Each row is where one point has got to under a steady rotation. How many ticks took it there?
The counts run from 0 to 267.
[170 126 157 152 153 173 107 124 154  82 139  86  75 154 123 122 126 128
 167  84 177 137 138 118 150  85 107 142 141 125 135 135 140] => 222
[190 123 169 139 123 147 146 158 112 120 106 116 125 182 118 156 133 129
 143  92 148 191 130 101 123 121  92 130 109 152 163 116 154] => 185
[171 133 160 133 161 131 117 142 137 104 160 126 133 175 131 105 117 122
 143 114 185 113 185  88 132  98  88 126 133 134 120 145 171] => 134
[172 106 135 146 142 146 130 125 127 133  82  96 135 182 140 133 152 132
 153 109  90 200 100 111 171 122 149 129 112 132 128 134 130] => 21
[186  95 161 121 127 129 146 137  93 152 109 116 133 203 172  95 147 142
 120 126 141 155 133 130 173 137 155 128 114 129 114 141 160] => 32
[147 132 179 100 133 135 168 159 123 149  81 101 159 182 192 110 167 161
 126 139 142 160 127 135 142 119 122 125 127 146 106 138 129] => 227
[174 120 127 118 179  98  97 130 120  81 166 116 119 157 151 110 119 113
 164  98 160 133 146  74 150  88 101 134 119 119 125 144 115] => 233
[135 141 156 114 182 145 117 113 180 113 122 100 136 185 167  81 130 146
 124 145 150 112 154 120 156  79 124 129 145 121  92 145 144] => 5
[125 131 132 101 148 130 116 160 117  96 119 127 120 179 143 139 143 104
 184  90 125 158 121  59 161  75 130 123 122 140 144 109 137] => 76
[178 129 157 113 170 111 153 144 143 128 133 109 162 159 147  67 117 153
 116 154 159 132 136  92 156 127 116 110 133 112  81 158 128] => 267
[186 117 167 153 156 123 131 146 123 108 141 113 154 166 154 126 127 139
 167 100 165 150 173  93 116 130  73 131 135 134 115 169 154] => 68
[142  84 130 124 152 136 138 151 124 116  90 113 153 162 143 131 154 135
 175  92 103 190  88  78 170 112 144 115 111 117 113 133 120] => 207
[170 127 159  93 137 143 160 161 129 116 104  95  91 147 120  99 129 157
 107 123 145 167  80 122 180 104 140 134 104 123 117  90  90] => 248
[147 102 138 101 146 101 138 170  95 110 106 124 142 168 165 138 155 123
 182  90 119 183 104  68 155 103 129 118 112 134 127 128 111] => 10
[191 136 174 104 132 115 154 150 106 146 101 108 140 192 179 121 147 149
 111 136 144 173 133 138 126 130  99 138 100 156 128 132 122] => 30
[167 120 169 128 137 150 137 159 126 112 156 130 116 173 132  97 123 128
 155 110 192 117 171  94 155 106 115 122 139 139 112 137 179] => 133
[127 125 169  92 138 135 175 180 135 138  91 123 169 180 153 101 154 151
 143 134 133 160 115  94 157 116 133 100 139 145  97 134 150] => 42
[131 136 133  86 172 118 104 131 126 103 114 116 144 189 187 143 145 118
 145 108 123 159 116  91 133  65 126 140 111 139 129 111 120] => 8
[165 168 150 143 160 148 103 101 157 105 129  66  97 179 148 117 123 115
 144 132 136 124 166 130 163  90 114 139 143 144 126 142 141] => 124
[168 110 169 149 162 146 147 136 154 133 131  93 145 159 155  88 136 164
 147 130 170 130 158 126 157 135 114 118 146 114  79 171 159] => 3
[171 128 145 113 142 115 109 127  90 119 141 130 122 213 180 120 144  93
 149 112 143 132 168  92 150  97 140 134 112 156 142 134 159] => 164
[161 165 155 126 145 116 137 166 131  84 145  93 126 144 101 129 119 102
 183 113 145 142 146  66 144 103  82 120 134 156 127 137 118] => 145
[159 161 135 141 153 132 113 134 154 109 120 104 142 198 114 128 130  87
 169 126 105 148 165  77 164  91 123 122 141 158 130 142 163] => 242
[127 149 138  88 181 133  99 119 145 102 117 115 142 190 184 119 136 122
 132 125 126 135 131 100 141  51 127 137 120 135 129 120 127] => 7
[186  93 170 145 125 132 143 160  95 121 124 124 125 171 150 140 147 149
 161  86 166 176 141 110 128 131  89 136 116 133 143 141 151] => 0
[177 108 167 146 143 134 133 154 113 112 149 131 126 175 147 130 133 132
 166  92 177 141 169  96 124 115  87 127 125 147 134 152 168] => 67
[149 124 145 113 137 120 129 141 103 126 136 125 114 205 173  84 146 111
 147 128 146 119 161  94 198  99 170 121 133 139 108 135 161] => 230
[168 141 151 110 179 135 110 114 169 109 152 123 152 189 149  96 104 136
 113 143 154 118 154  90 138  76 105 127 124 125 113 138 158] => 202
[145 123 154 122 140 117 164 163 129 143  91 112 178 188 150 119 158 131
 167 130 107 175 131  77 161 136 128 104 134 147 105 151 144] => 109
[192  84 146 137 143 108 128 125  86 134 129 115 133 185 186 103 144 132
 150 103 135 160 140 104 164 140 135 130 106 123 112 159 140] => 99
[165 138 148 102 162 117 117 126 114 102 108  78 114 160 199 133 149 140
 135 117 131 172 112 143 138  95 110 160 108 138 138 125  78] => 127
